The rows of Y fall into several groups, and each row is roughly a mix of its group's hidden directions.
Y:
[[  2 -13  23   4  12 -10   0  -4 -12 -11]
 [-11  -2  -2   1  15   6  18 -16  14  10]
 [ -7   8  -6  -3  -6  26  -4 -15   5  10]
 [ 10  11  -6  -2 -27  -7 -11   0   8  -6]
 [  9   5  -3  10 -13 -18  -1  20  10  -4]
 [  8  11  18 -10  -2 -20   6  -6  -4 -12]
 [-16  -8  -6  -1  12  14  21   0   4   8]
 [-12  -7  -6  16  16  16   8   0 -14   0]
 [-11   4 -12   5  -1   0  24  19  -5   2]
 [  9   1  19  -4  -2 -17  -5  10 -10 -17]
 [  1 -12  17  -1  16  -6  11  -7 -14 -12]
 [ -4  -5  -6   7 -25  -8  17  12  -4   4]
 [-12   7  -7 -16 -10   0  18 -15  -9  -6]
 [ -1   1  -6 -17 -20  -2  15   3 -10 -12]
 [ 13 -21   0  14  -4 -14  13  -5  -2   5]
 [ 19   1 -14 -17 -14   0   7  -7   8  -6]
 [  8  -7  15   5  22 -15  -2  12  -2  -5]
 [ -8 -13 -10  12   0  17   7  -9 -19   1]
 [ -3  -8  13  12  24  -7  -6  13   7  -1]
 [ 18   8 -11  -4 -21  11  -6 -12   3   3]
 [  0  -8  13  24  -6 -10   0   9   5  13]
 [ -8   2   0  -6  12  26 -12 -11  -3  -4]
 [  6 -10   4  13  14  20  -9   3 -11 -11]
 [ -9 -21  15  10  13  -1  11   1 -11  -3]
 [  0   6 -15  -8 -25 -11  12  -3   7  -3]
 [ -1  15 -23  -9 -13  -5  10   9  -7  -3]
 [-10   3 -20  14   4  19  -2   2 -13   2]
 [  3   5  -6   0 -12 -25   0  11  16   8]
 [-17   8  -4  -4  13  17  -7 -16   7   5]
 [  7   2 -20  11  -9 -10   6  19  -8  -6]
 [ 17  -5   7 -10 -23  -3   2 -16  -1   4]
 [-15  -9 -10   7  -6  12  17 -17  -1   6]
 [ -4   2 -12   6 -16  21  -1 -15  -7   8]
 [ -3   5   8  -3  32   0  -6  -8   2  -3]
 [-14  -8   2   6  -3   4  23 -12 -17  -1]
 [ 15   1  18 -13   1 -18 -11   1  10  -5]
 [  5  11  11 -19   4  -8 -12  12  16  -4]
 [ 17   9   7 -16  -6  -7 -15   7  14  -3]
 [ -4 -17  17   3  13  -5  14 -14  -6  -3]
 [  7  10 -10 -12 -26 -10  -3   5   2  -8]
 [  0  13  -1  -7 -21 -17  14   9   4  -2]
 [  8   5   4  -6  19   2 -17 -10  19   0]
 [-22 -10  -7   8  10  16   9  11  -1  -3]
 [ -1 -11  10  22  10   4   8   1 -14 -12]
 [-16   1 -10   4  12  22  -5 -10  -6  10]
 [  5 -11  19  -8   2  -6   0  16 -12 -15]
 [ 16   4  15 -17 -15 -12   5   1  -4  -6]
 [  8  -8   4  13  -4 -25  15   2  -3   6]
 [-13 -17  -2  10  -4   7  23  -7  -3   9]
 [  5  -4  16   7  24 -10 -10   4  10  -1]
 [ -8 -19  12  14  -7  -8  18   6  -5  -3]
 [ 20  10  -9  -2 -11 -22   0  -2   0   6]
 [ -1   6  -6 -24  -9  12   8  -6 -16  -7]
 [ -2   6   6  -8   4  -3  11 -31   5  -2]
 [ 16   5  17  -1  11  -5 -21  10   3  -1]
 [ 11  25  -2 -13   5   1 -13   6   4 -10]
 [-14 -15  -1   2  18  16  13  -5   3   6]
 [ 14  10  -6 -18 -20  -1 -10   2   7  -5]
 [  7  11   2 -15 -21  -9  -7 -17  -1  -4]
 [ 15   6   9 -18 -19  -9   2   6  -6  -7]
 [ 10  -3  15  -1  -2 -24  -8  14   9   0]
 [ -2   7  -5   3   8   3 -11 -30   7  -2]
 [ 17   8   8 -19   0  -3 -10   3  20   0]
 [ -7  -6  11  -4  28   3  -4  10  -4 -12]
 [  5 -16  10  17  10 -13  -2 -15  -8  -5]
 [  6  -9  16  12 -13 -19   1   8 -10  -9]
 [ -8  -4 -15  15  -1   8   7 -12   8  20]
 [ -4   2 -22  13  -2  13 -11  -4  -5  16]
 [  0   3  19  -6  -5  -8 -14 -16  17   5]
 [-18 -10 -13  -7  -9  14  15 -11   1   4]
 [ 24   5   1  -1 -19  -7  -8  -5  11   5]
 [  0  14 -15  -6  -5   6 -20  14  -8 -10]
 [ 18   2   7 -10   0   8 -25  -1   8  -3]
 [  4  10 -17  -4 -11   2   3  26   4  -1]
 [ -3 -12 -10  23  15   7  -1   3 -12  -1]
 [  9 -16  11  20  14  -3 -13  -2   1  -6]
 [ 11  -8  13   6 -12 -20   3  17   2   0]
 [ -4   0   1   7  10 -26  18   8   2  -7]
 [  8 -12   5  16  14 -12   0   8 -18  -7]
 [  0  -1   7   9  17   8   1  11 -22 -12]
 [ 15   5  -3   2 -12 -23  -1  16   5   3]
 [-10  -8  10  19  -2 -16  16  -6  -7  -5]
 [-15 -12   3  19  15   0  10  -1 -12   3]
 [ -4 -12 -10  11 -12  -3  21 -12  -2  12]
 [  1  -1 -17   3 -18  24  -3   1  -5   4]
 [ -6 -14  -5  -7   9  -5   5  14 -19 -17]
 [ 16   2   7 -12 -15 -21  -6  -6   6  -5]
 [  6  12   8  -9   9 -13 -17  14  13  -4]
 [  3 -16   1   9  11 -26   8  -2   1   5]
 [  2 -13   6   4  -4 -27   3  15  -5  -7]
 [ 21   5  10   0   7 -11 -15   0  12  12]
 [-11  -7   5  -4  20  20  -9 -12   6  -3]
 [  4  11  -7 -12 -13 -22   5  13   8  -1]
 [  4   7   3 -24  -6  11 -13 -16   2   1]
 [-12  -8   0  16   9  -8  22  -1 -12   0]
 [-19 -14  -5  -4  13  11  18  -5  -1   1]
 [  3   7  -9 -13  -5  20 -16 -14  -7  -1]
 [ -3  12 -21  -9 -14  -9   4  12   7   9]
 [  0  11   3 -17 -19  -7  18  -1  -8 -10]
 [ -2  -1  12  -4   3  -9  -4  18 -10 -23]
 [-16  -4 -10  12   5   4  22  -3 -15   1]
 [ 12   7   1   0  -9 -24  -1  19   5   0]
 [ 11  20  -7 -13 -13  -4 -16   0   9   3]
 [-15  -3 -10  15  -2  12  15 -15  -5   9]
 [  6  15  -8  -5 -27  -7 -10   3   2  -3]
 [-11 -12  12  15   6   1  17  -3 -17  -2]
 [  9  15  -6 -16  11   7 -20   3   8  -3]
 [ -8   3   6   0  28   1  -6 -14   5  -9]
 [  4   3 -13 -10  17  -7 -10  -3  22   3]
 [ 18  -2   3   8  -4 -27   5   6   2  -4]
 [-12  -7  11 -12  18  10   1 -19   3  -7]
 [ -5   4  20 -19   4  20   1  -8   4  -1]
 [  7 -18   4   5  13 -14   2  12 -15 -10]
 [  6   8   4 -13 -17 -21  -4  -8  11   4]
 [ -2  -7  16  19  22  -5   2   1   0   8]
 [  8  -9  16  -2   9   6 -19 -19   1  -3]
 [ -1   4  -1 -12   1  28  -3  -8 -15  -7]
 [ -5  13 -17  -9 -12  18   6 -14   4   1]
 [ -7 -12   3  16  12  -4   0 -22 -12   2]
 [  2 -18   5  16  17  -2  10   0 -13  -7]
 [ -6   3 -12  -4  -2  11  21 -11   3  18]
 [-22   2 -10  10 -14  11   7 -10  -5   9]
 [ 15   2  11  -8  -5   2 -23   3  16  -3]
 [-10  -9   9   9  12  14   8 -20 -12   1]
 [  1 -13  16  11  21 -11   6   8  -6  -6]
 [ 14   0  -7  10 -22 -10   3  16  -4   5]
 [  5   3  -1   2   8   0 -29  10   7 -12]
 [-11  11 -26  -7  -7  -1   5   4   0  13]
 [ 18   3  -3   2 -15 -19  -6  12  10   6]
 [ -2 -15  19   6  15 -11   2 -17   1   2]
 [  1  -8  21   3  -2 -15   7 -12 -12 -13]
 [ 14  -3  19 -12  -1   1 -19  -7  10  -4]
 [ 15   4 -13  -4 -22 -10   1  -9   8  11]
 [ 16  -4   4 -13 -19   0 -19   5   4   1]
 [-16  -3 -10   8  11   9  20   6 -11   4]
 [ 13  18   3   1   2 -16 -14  11  13   1]]
Which three rows in each list fit none of the groups? Every other row fits one group, some only roughly. Give them in the order they come.
  * k829: [ 12  -6  18  -1  -3 -23  -6  -2  13  -1]
  * k912: [ -7 -12   9  13  14   0  15 -11 -16   0]
  * k757: [-16 -19  -4   4   8  18  10   6  -8   3]
  * k416: [ -2  16 -15 -16 -19  -1  -4  -9  -1   7]
  * k899: [ 18   6  -5  -1   5   3 -23  -8   3  15]
  * k542: [ 10  19 -14 -15 -19   1   1  -3  -1   6]
  * k300: [ 14   6  -6   0 -26  -4 -12   9  -6   5]
  * k20: [ 13   6  11  -9  -5  10 -25   2   7   4]
  * k44: [  1  18 -20 -14  -6   9  -2   6  10   7]
  * k700: [-10   1 -14   4  12  23  15  -2  -9  -1]
  * k528: [ 15   4   2 -15 -14 -15   1  19   0  -4]
  * k893: [ -2   3 -14  10  24  12  -2  11   5   9]
	k700, k528, k893
  * k319: [ 22  17   3  -5  -6  -9 -15   6   4  -6]
  * k751: [ 13   9  -9  -4 -25  -3  -9  10   7   6]
  * k629: [ 16  -5  11  12   3 -15 -18   5  11   3]
  * k845: [  5   0   5 -13 -20  -9  -5 -11  14  15]
  * k680: [ 11   1  12  -7  25   9 -14   2   6   0]
  * k762: [  7  -5  24   1   7 -19  -4   3   4 -13]
  * k166: [-19 -13  -1   5  13   3  21  -9  -1   2]
  * k814: [ 11   8  -4 -11 -18 -12  15   8  -8 -11]
  * k265: [  6   9   9 -19   2   9 -22   8   4  -6]
  * k65: [ 14   8  -9  -5 -21 -17   0  11   0  -6]
  * k635: [  1   0  20   8  10  -3 -17 -12  -5 -16]
  * k684: [  5   0  -5  15   6 -24   6  15   4   7]
  * k198: [ 10  13 -10  -4 -16 -16   4  13  11   7]
	k845, k635, k198
  * k935: [ 12   5  -1  -6 -19 -21  -8  12   1  -7]
  * k324: [  6  17  -4 -15 -25  -7  -2  -3   3  -3]
  * k91: [ -5   2  -4 -10  -3  21  12 -18 -14   3]
  * k439: [  6 -14  10   9  -9 -25   4  -3  -6  -6]
  * k549: [-10   2  -8  -4 -26  14   1  -6   8   9]
  * k412: [  5  11 -17  -9 -16  10 -19  -4   5  -1]
  * k10: [ -7 -14   6  12  18  -6  17  -6   6   9]
  * k148: [  5  -2 -12  14   0 -15   6  24   5   5]
  * k50: [-11 -15  23  14   4  -8   4   2  -7  -9]
  * k493: [ 10   7  14   1  -6 -20  -9  11  12 -12]
  * k11: [-12  -9  17  12  12 -12  10  10  -2 -11]
  * k352: [ -7  12 -10  -6 -21 -11  11  16  -1   0]
  * k388: [-14  -7   9   6  26   3   9  -6  -7  -5]
  * k371: [-20  -7  -9   5  15  18   8 -10  -1   0]
  * k367: [ 17  -2   9  -4  -6 -19 -14  15   1  -6]
	k91, k439, k50
  * k857: [  6   9 -14  -8 -23  -8   5   5   6  13]
  * k140: [ -7   0 -14  23   7   3  -7 -13   2  14]
  * k423: [ -1  -4   6  -5  23   4 -19   3   0 -16]
  * k392: [  3  20   5 -15  10   9 -19   6   5  -4]
  * k274: [ -3  -5  13   2   0  16  -2 -27  -6   6]
  * k995: [ -2 -10  10  18   8 -10  19  13  -4  -5]
  * k723: [-13   0   9  12  22   9 -11 -12  -2  -5]
  * k106: [ 13   3   7  -7  -8 -24  -6  11  14  -2]
  * k966: [  2   1  20   6  15 -15  -5 -17   2  -9]
  * k18: [  8  -6  18  -6   2 -13  -4   5  23   6]
  * k715: [  4  14  -7 -12 -12  -8 -20  13   4  -6]
  * k954: [  2  12 -11   1 -11   9 -26   0  10   6]
  * k943: [  6  16 -20   0  -6   8  -9  -8   6  17]
  * k330: [-11  -4   3   3  29  14   5  -2  -7  -1]
	k857, k723, k715
  * k349: [ -9  -1 -14   5  21  19  -6   1   0  11]
  * k507: [-17   4  -6   6  16  20   9  -9  -4   4]
  * k759: [-19  -8  15   8   3  15  17   2  -4   0]
  * k856: [-14   5 -13 -14  -1  19   6 -10 -11  -9]
  * k825: [ -3   5  -3 -19  20  18  -9  -6   0  -6]
  * k638: [ 10  -2  13  -1 -20 -20  -2 -11   6   3]
  * k290: [ 18   1   5   9 -20 -10 -10  14   2  -1]
  * k710: [ -9  -2 -11  -2  -2  26   7 -16  -2   7]
  * k658: [ 12   2  14  -6 -13 -20  -8 -11   9  -3]
  * k157: [-16   3  -9 -12  13  17  11 -12  -2  -8]
  * k165: [  2  14   5  -2   8  -6 -20 -10  17  10]
	k759, k638, k290
  * k393: [ 14  -2  13   0  -9 -18 -18  13   1  -1]
  * k831: [  4  20  -9 -13 -15   1  -5 -16  -4  -8]
  * k916: [ 11   6   4  -5 -30  -5  -7   7   4   4]
  * k88: [ 20   7  10   0  -6 -16 -18   2   8   2]
  * k22: [-11   6  -5  -9  15  24   0 -11  -1   8]
  * k151: [  9 -14  17   7 -12 -16  -8  -2   0 -13]
  * k639: [ 16   5  18  -9  17  -9 -12  -4   5  -1]
  * k351: [  3  -1  -9  10  16   7 -13  21   4  13]
  * k15: [-11  13  -3 -17  -4  18 -13  -9   8  -2]
  * k793: [  7   2 -14  -6 -18 -17   6   8  -8 -13]
  * k805: [  4  -8   2  13 -17 -19  15   4  -6  -7]
  * k5: [ -7  -6  -2   7   6   8  17  -9 -24  -7]
  * k463: [ 18  -3  -2  13 -17 -18  -9   3   4   2]
  * k431: [ 14  10  12 -16   2  -7 -18   3  -5 -13]
  * k468: [-13  -7   5  10  17  18  10  -4 -13  -1]
	k22, k805, k463
  * k127: [  1 -11  22  -4   1 -21  14   3  -2   3]
  * k357: [-18 -16   1  15  11   3  17  -1  -1   4]
  * k972: [  8  12 -10   4   7   1 -25   2  15   6]
  * k626: [  4  13   1 -17 -22 -11   7 -10  -3  -3]
  * k496: [  3 -12 -10   4 -18  -3  21   6  -9   9]
  * k30: [ -6  -6  18  13  12 -16  -3  -1  -9 -16]
  * k234: [-10  10 -16 -17   4  18  -3   4   6  11]
  * k855: [-11  -7  -9   6  26   9  13  -3   0   6]
  * k135: [-18 -15  -6  10  -5   6  20   3  -8  -1]
  * k449: [  7   6  -5   4  -6 -11 -10  19  22   6]
  * k711: [ -8  -8 -17   6   6 -10  21   4 -13   5]
  * k895: [  5  -7  24  -3  16 -13   0  -5 -10  -7]
  * k201: [ 14  -7   2  13 -10 -25   3   7  -7  -3]
  * k836: [ -9 -10   0  11 -14   0  23   6  -9   9]
	k127, k496, k855
  * k407: [ 10  -3  15  -5  16 -23   4   8   3  -2]
  * k248: [ -6  -5  -1   6  19  23   7 -14  -6   3]
  * k695: [  6  12 -20 -12 -11  14 -14   1  -2   4]
  * k185: [  0 -22   8  10  14   9   8 -10 -12  -4]
  * k76: [  0 -16   4  16  16  -2  -1  17  -9 -10]
  * k413: [ -2  -2 -18   2   1  19  -4 -17   5  15]
  * k310: [ 2  0 18 -3 27  7 -9  4  6  1]
  * k565: [  1  24 -12 -15  -7   4 -14   0   8   3]
  * k656: [  0 -12   9  18   6 -11  16  -3 -14 -10]
  * k674: [  1 -12  22  -2  21  -7  11  -1   1  -1]
  * k139: [ -3   7 -18  -3 -27   7   0  -5  -6  -1]
  * k498: [-6  5  4 -6 22 25 -6 -4  1  2]
  * k704: [ 13   1  14  -8 -10 -23  -8   7   1  -9]
	k407, k76, k704
